What is the hidden score of each row? Scores go from 0 to 30, and 15 is about the middle. The score is a weighted sum of the row's numbers plus the product of two more (or one squared), each taken from its middle value.
[-0.12 -0.56  0.08 -0.19  0.44  0.52 -0.29 -0.77  0.38  0.31 -0.75 -0.86
 -0.49  0.19  0.54  0.12  0.66 -0.17]: 13
[ 1.78 -0.71 -0.84 -2.08 -0.9  -1.45 -1.88 -1.65  0.17  0.38 -0.74 -1.92
 -0.7   0.67 -0.41 -0.61  0.84  0.12]: 16
[ 0.42 -0.88  0.73  1.53  0.27  0.75 -0.63  1.9  -0.85  0.49  0.25  1.04
  0.78  0.5  -0.14 -0.63  0.55 -1.16]: 17
[-0.29  0.57 -0.17 -0.15  0.07 -0.17  0.38  0.07  1.14 -0.26  0.23  0.15
  0.33 -0.07 -0.24 -0.25 -0.18  0.24]: 13
[ 0.57 -0.89 -1.18 -0.58 -0.74 -0.73 -0.66 -1.01 -1.33  0.68 -0.85 -0.82
 -0.22  0.11 -0.6  -1.3   0.16  1.06]: 15
[ 0.13  0.49 -0.08  0.24  0.29 -0.65 -0.12  0.66  0.53  0.29 -0.19  0.49
 -0.77  0.45 -0.92  0.23 -0.74  0.07]: 15
[ 1.76 -1.96 -1.16 -0.58  0.56 -1.45 -2.9  -1.12 -2.06  1.16 -1.56 -1.89
 -1.51  0.21  0.93 -1.9   1.58 -0.37]: 23
[ 2.62 -2.44 -2.42 -0.65 -0.24 -2.53 -2.27 -3.52 -2.13  1.73 -2.4  -0.9
 -2.08  0.44  1.64 -2.74  0.62  1.39]: 13
[-1.37 -0.28  0.85 -0.72 -0.36 -0.66 -0.43  0.37 -1.61  0.81 -1.01 -0.5
 -0.13 -1.05 -0.51  0.39  0.82 -0.52]: 14
[-0.75  0.4  -0.06 -0.57 -0.07  0.42 -0.09  0.08  0.9  -0.15 -0.03 -0.32
  0.72  0.08 -0.51  0.1   0.02 -0.08]: 12
[-0.19 -0.16 -0.32 -0.4   0.02  0.45  0.28 -0.17  0.46  0.24 -0.41 -0.4
 -0.11 -0.01 -0.26 -0.27 -0.11 -0.11]: 13
[-0.1  -0.62  0.13  0.03  0.52  0.61 -0.35  0.17  0.32  0.72 -0.11 -0.73
  0.11 -0.11  0.2  -0.07  0.57 -1.04]: 13
[-0.78  0.1   0.3  -0.05  0.1   0.66  0.61  0.39  0.51  0.12 -0.01 -0.37
  0.5   0.23 -0.5   0.2  -0.07 -0.32]: 15
[-0.5   0.34  0.47  0.46  0.16  0.66  0.34  0.19  0.31 -0.1   0.23 -0.05
  0.87 -0.32 -0.39 -0.51 -0.15 -0.27]: 16
[ 0.91 -1.21 -1.17 -0.71 -0.31 -1.02 -1.23 -0.87 -1.59  0.69 -1.25 -1.28
 -0.95  0.06 -0.86 -1.46 -0.11  0.72]: 16
[ 1.45 -1.01 -0.61 -0.45  1.4  -0.16 -1.62 -2.56  0.53 -0.15 -1.82 -0.91
 -2.49  0.5   2.64  0.25  0.78 -0.33]: 12
[-0.8   0.36 -0.09  0.11  0.02  0.66  0.2   0.03  0.5  -0.03 -0.05 -0.19
  0.47 -0.23 -0.45  0.02 -0.13  0.11]: 13
[ 0.23 -0.27  0.11  3.4   0.07 -1.28  1.62  1.2  -0.83  0.63  1.66  1.71
  0.   -0.61  0.75  1.26 -0.44  2.81]: 17
[-1.43  0.58  0.47  0.09 -0.15  0.55  0.26  0.02 -0.28 -0.09  0.18  0.17
  1.58 -0.97  0.17  0.68 -0.14  0.47]: 10
[ 1.26 -0.19 -0.69 -2.72 -1.24 -1.33 -2.41 -0.72  0.39 -0.43  0.43 -0.83
  0.11 -0.17 -0.52 -0.71  0.2  -0.38]: 26
[-0.55  1.2   0.65  0.06  0.21  0.19  0.64  0.61  0.43 -0.13 -0.3   0.86
  0.09  0.07 -0.28  0.22 -0.96  0.45]: 16
[ 1.67 -0.83 -0.8  -0.6  -0.73 -0.71  1.08  0.34 -1.21 -1.84  3.64  0.47
 -0.85 -0.4   2.35  2.3  -2.08  2.79]: 17
[-1.    0.19  0.09  0.22 -0.21  0.62  0.43  0.08  0.72  0.06 -0.14 -0.06
  0.51 -0.04 -0.5   0.39 -0.44  0.19]: 13
[ 2.26 -2.46 -1.97 -0.02  0.52 -0.91 -1.52 -2.2  -1.99  1.48 -1.54 -0.56
 -1.85 -0.26  1.49 -1.86  1.15  0.11]: 15
[ 0.31  0.31 -0.35 -0.88 -0.07  0.33  0.67 -0.05 -0.14 -0.93  1.22 -0.11
  0.07  0.5  -0.76  0.39 -0.59  0.31]: 16
[-0.77  0.3   0.11 -0.13  0.06  0.69  0.58  0.04  0.5  -0.02 -0.14 -0.29
  0.48 -0.15 -0.64  0.19 -0.19  0.09]: 13
[ 0.67  1.78  0.35 -0.24  0.67 -0.24  0.15 -0.02  0.01 -0.45 -0.23  0.49
 -0.25  0.8  -0.6   0.42  0.03  0.32]: 17
[ 0.99  1.13  0.97  2.34  1.1  -1.4  -0.07  1.07 -0.59  1.18 -0.07  1.88
 -0.89  1.46 -1.16  1.16 -1.12  2.18]: 20
[-0.9   0.23  0.04 -0.17  0.03  0.6   0.51  0.08  0.53  0.05 -0.11 -0.11
  0.42 -0.13 -0.45  0.19 -0.09  0.03]: 12
[-1.24  0.11  0.78  0.52 -0.34  0.82  0.18  1.18  0.76  0.62 -0.04  0.8
  0.43 -0.85 -0.32 -1.03  0.2  -1.15]: 19
[ 0.93 -2.03 -1.09 -1.08 -0.68 -1.52 -1.76 -0.29 -1.64  0.6  -1.7  -1.72
 -1.8  -0.64 -0.62 -1.88  0.04 -0.25]: 23
[-0.14 -0.03 -0.39 -0.84 -0.52  0.8   1.29 -0.26  1.07 -0.63  0.89 -0.56
  0.63 -0.67  1.19 -0.11 -0.69  0.31]: 16
[-0.35  0.19  0.09 -0.16 -0.33  0.77  1.35 -0.49  0.9  -0.11  0.27 -0.04
  0.92  0.   -0.89  0.08 -0.48  0.07]: 21
[-0.98 -0.14 -0.04 -0.32 -0.16 -0.26 -0.39 -0.12 -0.22  0.4  -0.56 -0.4
 -0.08 -0.23 -0.63  0.03 -0.07 -0.32]: 14
[ 0.45  1.25  1.76  2.15  0.51 -0.3  -0.75  1.3  -0.52  1.4  -0.32  2.05
 -0.05  0.76 -1.03 -0.57 -0.88  0.1 ]: 27
[-1.1   0.47  0.04  0.86  0.02  0.51 -0.05  0.26 -0.4  -0.85  0.02  0.34
  0.42 -0.69  0.03 -0.52  0.2   0.33]: 20
[-0.82  0.02  0.17 -0.22 -0.2   0.59  0.47 -0.19  0.79  0.1  -0.06 -0.23
  0.61  0.03 -0.45  0.22 -0.22  0.17]: 15
[ 0.13  0.9   0.76  1.96  1.01 -1.36 -0.23  0.79 -0.16  0.51 -0.19  1.14
 -0.79  0.91 -0.84 -0.04 -0.52  0.27]: 16
[-0.34  0.12 -0.37 -0.39 -0.3  -0.15  0.17 -0.37 -0.38  0.46 -0.46 -0.49
  0.32  0.05 -0.84 -0.45 -0.25  0.47]: 13
[-0.79  0.18  0.12 -0.13 -0.04  0.71  0.56  0.    0.81  0.02 -0.08 -0.18
  0.43 -0.26 -0.31  0.17 -0.26  0.03]: 13
[-0.89 -0.37 -0.1   0.84 -0.16 -0.18  0.15  0.36  0.78  0.32 -0.58 -0.44
 -0.62 -0.48 -0.35 -0.08 -0.81 -0.91]: 14
[-0.66  0.28 -0.05 -0.35  0.2   0.66 -0.28 -0.33  0.32  0.32 -0.55 -0.55
  0.09 -0.07  0.18 -0.28  0.16 -0.13]: 15
[-0.4   0.38  0.33 -0.27  0.25  0.57  0.46 -0.03  1.02 -0.07  0.06 -0.68
  0.8   0.36 -0.71  0.26 -0.2  -0.38]: 16
[-0.8  -0.28  0.   -0.7  -0.37  0.89  0.26  0.25  0.54 -0.1   0.01 -0.48
  0.02 -0.7   0.79  0.26 -0.38 -0.28]: 15
[-0.34 -0.34 -0.38 -0.14 -0.27  0.38 -0.02 -0.75 -0.01  0.3  -0.2  -0.14
  0.38  0.02  0.09 -0.38  0.32  0.5 ]: 13
[-0.68  0.15  0.    0.26 -0.03  0.67  0.06  0.28  0.27  0.16  0.13 -0.22
  0.73 -0.21 -0.26 -0.03  0.17 -0.31]: 14
[ 0.77  0.93  0.32  1.04  0.13 -1.62 -1.11  0.14  1.14  0.25  0.11  0.81
 -0.89  0.93  0.29 -0.16 -1.06  0.19]: 19
[-0.07 -0.32 -0.3  -1.6  -0.36  0.66 -0.42  0.57  0.79 -0.9   1.28 -0.07
 -0.48 -0.53  1.01 -0.37 -0.85 -0.31]: 26
[-0.28 -0.61  0.29  0.32  0.97  0.7   0.41  0.4   0.16  0.3   0.05 -0.65
  0.07  0.15 -0.45  0.08 -0.12 -1.49]: 13
[-0.84  0.24  0.11  0.24 -0.08  0.85  0.56  0.2   0.4  -0.03 -0.12 -0.14
  0.57 -0.07 -0.58  0.39 -0.09  0.27]: 13
[ 0.96 -0.12 -0.19 -2.94 -1.1   0.47 -0.5  -0.23  0.94 -2.3   2.09 -0.6
  0.15  0.16  0.76  0.44 -0.81 -0.55]: 25
[-0.94  0.1  -0.08 -0.03 -0.15  0.69  0.35  0.28  0.91  0.08 -0.31 -0.11
  0.19 -0.68  0.18 -0.17  0.24 -0.38]: 14
[ 0.21  0.69 -0.11 -1.16 -0.38  0.38  0.56 -0.26  0.56 -1.08  0.75 -0.27
  0.61  0.38 -0.99  0.2   0.01 -0.25]: 16
[ 1.6   1.69  0.16  1.37  1.64 -2.58 -0.87  0.85 -1.55  0.67  0.27  1.83
 -2.45  1.27 -1.14  0.5  -0.22  1.55]: 25
[ 0.07 -0.22 -0.56 -0.92 -0.85  0.72  1.82 -0.19  0.96 -1.89  2.14 -0.21
  1.11 -0.88  0.97  0.5  -0.69  0.94]: 13
[-0.49  0.   -0.04 -0.39 -0.19  0.46  0.67 -0.25  0.35  0.21 -0.24 -0.51
  0.37  0.09 -0.63  0.31  0.07  0.05]: 14
[-0.38 -0.68 -0.36  0.17 -1.02 -0.72 -0.6   0.49  0.22  0.17 -1.06 -0.53
 -0.72  0.04 -0.72 -0.65 -1.04 -0.96]: 19
[-0.85 -0.09  0.06 -0.16 -0.16  0.43  0.39 -0.02  0.34  0.01 -0.29 -0.37
  0.35 -0.08 -0.68  0.53 -0.1  -0.12]: 12
[ 0.18 -0.68  0.4  -2.33 -0.84  0.2  -0.78  0.66  1.57 -1.44  1.12 -0.47
 -0.05 -0.58  0.92  0.09  0.14 -1.45]: 19
[ 2.33  1.39  0.83  1.9   0.26 -2.48  0.77 -0.9  -2.57 -2.4   2.77  3.24
 -0.32  0.38 -0.14  2.51 -1.4   3.42]: 14
[-0.87  0.28  0.   -0.06  0.1   0.55  0.29  0.07  0.62  0.02 -0.05 -0.23
  0.41 -0.19 -0.41  0.08 -0.16 -0.1 ]: 13
[-0.62  0.06  0.08 -0.45 -0.02  0.81 -0.55  0.23  0.36  0.16 -0.16 -0.89
  0.36 -0.42 -0.12  0.71  0.47 -0.19]: 14
[-0.83  0.63  0.1   0.01  0.06  0.81  0.32  0.01  0.86 -0.46 -0.26 -0.24
  0.38  0.13 -0.05  0.24 -0.36  0.21]: 14
[-0.92 -0.45  0.42 -0.78 -0.46  0.61  0.18  0.7   0.98 -0.39 -0.38 -0.48
 -0.1  -1.24  1.74 -0.41  1.07 -1.81]: 18
[ 1.34 -1.07 -0.92 -0.53  1.33 -0.38 -0.87 -2.1  -0.5   0.61 -1.62 -0.36
 -1.88 -0.02  1.68 -0.55  0.36 -0.32]: 10
[-0.69 -0.62  0.35  1.37 -0.84  0.89 -0.22  1.71 -0.45  0.22  0.37  0.89
  1.28 -0.11  0.31  0.28  0.96  0.1 ]: 15
[-0.69 -0.01  0.28  0.32  0.21  0.66 -0.19  1.01 -0.27  0.5   0.41  0.
  1.04 -0.36  0.22 -0.15  1.1  -0.99]: 15
[ 0.83 -1.65 -1.45 -0.81 -1.14 -1.9  -1.56 -1.45 -3.43  0.96 -1.7  -1.02
 -0.83 -0.51 -0.57 -1.46  0.73  1.32]: 23
[ 0.78  0.44  0.3  -0.8   0.21  1.21  0.05 -0.23  0.48  1.06 -0.02 -1.35
  1.32  0.35 -0.71 -0.72  0.38 -1.55]: 24
[-0.81  0.35  0.04  0.42  0.11  0.64  0.2   0.6   0.3  -0.16  0.02 -0.07
  0.45 -0.37 -0.13 -0.13  0.06 -0.35]: 15
[-0.74  0.24 -0.02 -0.11  0.02  0.69  0.59 -0.02  0.66 -0.04 -0.09 -0.29
  0.48 -0.06 -0.49  0.21 -0.3   0.18]: 12
[ 0.12 -0.72 -0.37 -0.26  0.29  0.44 -0.22 -0.56  0.5   0.43 -0.61 -0.81
 -0.76 -0.11 -0.06 -0.01  0.06 -0.45]: 12
[ 0.35 -1.02 -0.29  0.04  0.97  0.85 -0.51 -0.57  0.36  0.45 -0.78 -0.47
 -1.02 -0.39  1.57 -0.05  0.55 -0.97]: 12
[ 0.7  -1.01 -0.89 -0.13  0.5  -0.34 -1.11 -1.91 -0.17  0.44 -1.38 -0.76
 -1.18  0.3   1.48 -1.01  0.34  0.93]: 11
[ 1.28 -0.27 -0.77  0.05  0.3  -1.48  1.75  0.38 -1.19 -0.69  2.61  0.49
 -1.27  0.19 -0.02  2.09 -1.36  2.27]: 11
[ 0.08  0.02 -0.21  2.09 -0.21 -0.95  1.85  0.59  0.15  1.04  1.04  0.69
 -0.22 -1.35  2.54 -0.18 -0.03  0.92]: 19
[-0.51 -0.23  0.19  0.16  0.91  0.87  0.21 -0.6   0.57 -0.18 -0.61 -0.25
 -0.48 -0.16  0.73  0.63 -0.17 -0.34]: 10
[-0.28 -0.33 -0.69 -0.18 -0.49 -0.25 -0.06  0.   -1.21  0.38 -0.47 -0.5
  0.13 -0.44 -0.4  -0.71  0.54  0.19]: 18
[-0.34  0.34  0.06  0.29 -0.16  0.13  0.63 -0.24  0.7  -0.13 -0.02 -0.47
  0.45  0.25 -0.19  0.2   0.    0.35]: 16
[ 0.67 -2.56 -0.72  1.01  1.07  0.62 -0.38  0.37 -1.03  0.97 -0.39  0.14
 -0.53 -0.86  2.91 -0.52  1.89 -2.43]: 11
[-0.91 -0.63 -0.15  0.69 -1.05  0.09  0.33  0.1  -0.45 -0.04 -0.08  0.42
  0.99 -0.34  0.17  0.44  0.7   0.77]: 11
[ 0.58 -1.44 -1.32 -0.32 -0.26 -0.57 -0.59 -0.16 -0.12  0.39 -0.99 -0.57
 -0.94  0.13  0.48 -0.66 -0.12 -0.57]: 15
[-0.33 -0.53 -0.77 -0.23 -0.6  -0.44 -0.11 -0.79 -0.1   0.46 -0.37 -0.53
  0.43  0.15 -0.48 -0.69 -0.07  1.28]: 11
[-0.52 -0.3  -0.01  0.19 -0.15  0.81  0.31  0.62  0.52  0.53  0.25 -0.48
  0.75  0.04 -0.44 -0.21  0.1  -1.17]: 16
[ 0.14 -0.27 -0.45 -1.08 -0.41 -0.61 -1.39 -0.35  0.17  0.31 -0.73 -1.14
 -0.04 -0.4  -0.28 -0.72  0.12  0.01]: 16
[-0.72  0.02  0.16 -0.17  0.07  0.61  0.42 -0.25  0.66  0.01 -0.23 -0.51
  0.39  0.05 -0.39  0.39  0.    0.14]: 13
[-1.19  0.98  0.33  0.92  0.01  0.37 -0.13 -0.85 -0.65 -1.35 -0.16  0.75
  1.03 -0.85  0.39 -0.47  0.19  0.42]: 18
[-0.81 -0.09  0.3   0.08 -0.1   0.47  0.46  0.39  0.02  0.14  0.02 -0.08
  0.75 -0.32 -0.08 -0.02  0.74 -0.53]: 14
[-0.55  0.06  0.43  0.14 -0.25  0.82  0.3   0.51  0.64 -0.02 -0.1  -0.1
  0.5   0.17 -0.56  0.21  0.13  0.2 ]: 16
[ 0.49  0.93  2.    3.67  0.38 -1.21 -0.9   1.53 -0.87  0.72  0.55  2.75
  0.22  1.05 -0.03  1.04 -1.67  1.94]: 28
[ 0.04 -0.47 -0.16 -1.83 -0.67  0.69  0.71  0.08  0.52 -1.38  1.79 -0.07
  0.16 -0.29 -0.28  0.74 -1.2   0.37]: 15
[ 1.29 -1.82 -0.63 -0.5   0.47 -0.83 -1.   -1.6  -1.52  1.3  -1.07 -1.26
 -0.97 -0.1  -0.3  -0.9   0.84 -0.24]: 10
[-0.88 -0.3   0.41  1.02 -0.35  0.82  1.02  1.02 -0.08 -0.41  1.08  0.34
  1.2  -0.57  0.98  1.31 -0.7   1.6 ]: 13
[ 1.15 -1.58 -1.31 -0.67 -0.32 -0.8  -1.41 -1.03 -1.83  1.03 -1.03 -1.05
 -0.89 -0.24 -0.15 -1.46  0.86 -0.01]: 20
[ 1.94  0.55 -0.85 -3.01 -1.59 -0.33  1.12 -0.52  1.22 -3.11  3.51 -0.16
  0.84  0.52 -0.18  0.49 -0.55  0.04]: 22
[ 0.43  1.08  0.22  0.26  0.93  0.03 -0.33 -0.08 -1.08  1.25 -0.77  0.79
 -0.24  0.24 -0.32  0.02  0.08  0.43]: 15
[ 1.65 -2.55 -2.23 -0.58 -0.58 -1.31 -0.83 -0.02 -1.35  1.11 -1.38 -0.97
 -1.92 -0.11  0.14 -1.63  0.11 -1.29]: 25
[-0.86 -0.73  0.24 -0.92 -0.46  0.64  0.77  0.27  1.   -0.47  0.04 -0.51
  0.31 -0.78  1.1  -0.01  0.36 -0.81]: 14
[-0.03 -0.04  0.23 -0.9  -1.01  0.53  0.05 -0.33  0.32 -1.54  1.07 -0.1
  0.7  -0.44  0.62  0.01 -0.49  0.09]: 18
[-0.33 -0.86  0.59 -2.   -0.62  0.12 -0.5  -0.21  0.   -0.74  1.58 -0.24
  0.34  0.34 -0.46  1.1  -1.45 -0.24]: 16
[-0.88  0.27  0.    0.04  0.04  0.63  0.53 -0.02  0.83  0.06 -0.14 -0.24
  0.47  0.12 -0.61  0.02 -0.47 -0.14]: 13
[-0.66  0.53  0.16 -0.17  0.04  0.75  0.54  0.07  0.62 -0.55  0.05 -0.03
  0.38 -0.02 -0.25  0.18 -0.33  0.06]: 14
[ 0.22  0.15  0.78 -1.32 -0.25 -0.03 -0.33 -0.58 -0.65 -0.83  0.99  0.79
 -0.04  0.46 -0.57  0.47 -1.29 -0.27]: 18
[-0.39 -0.58 -0.09 -0.92 -0.49 -0.38 -0.39 -0.48 -0.51  0.57 -0.51 -0.76
  0.17  0.1  -0.53 -0.62 -0.68  0.61]: 14
[-0.8   0.9   1.11  1.26 -0.29  0.46 -0.63  0.66 -0.9  -0.22 -0.19  1.19
  2.02 -0.09  0.03  0.31  0.58 -0.38]: 16
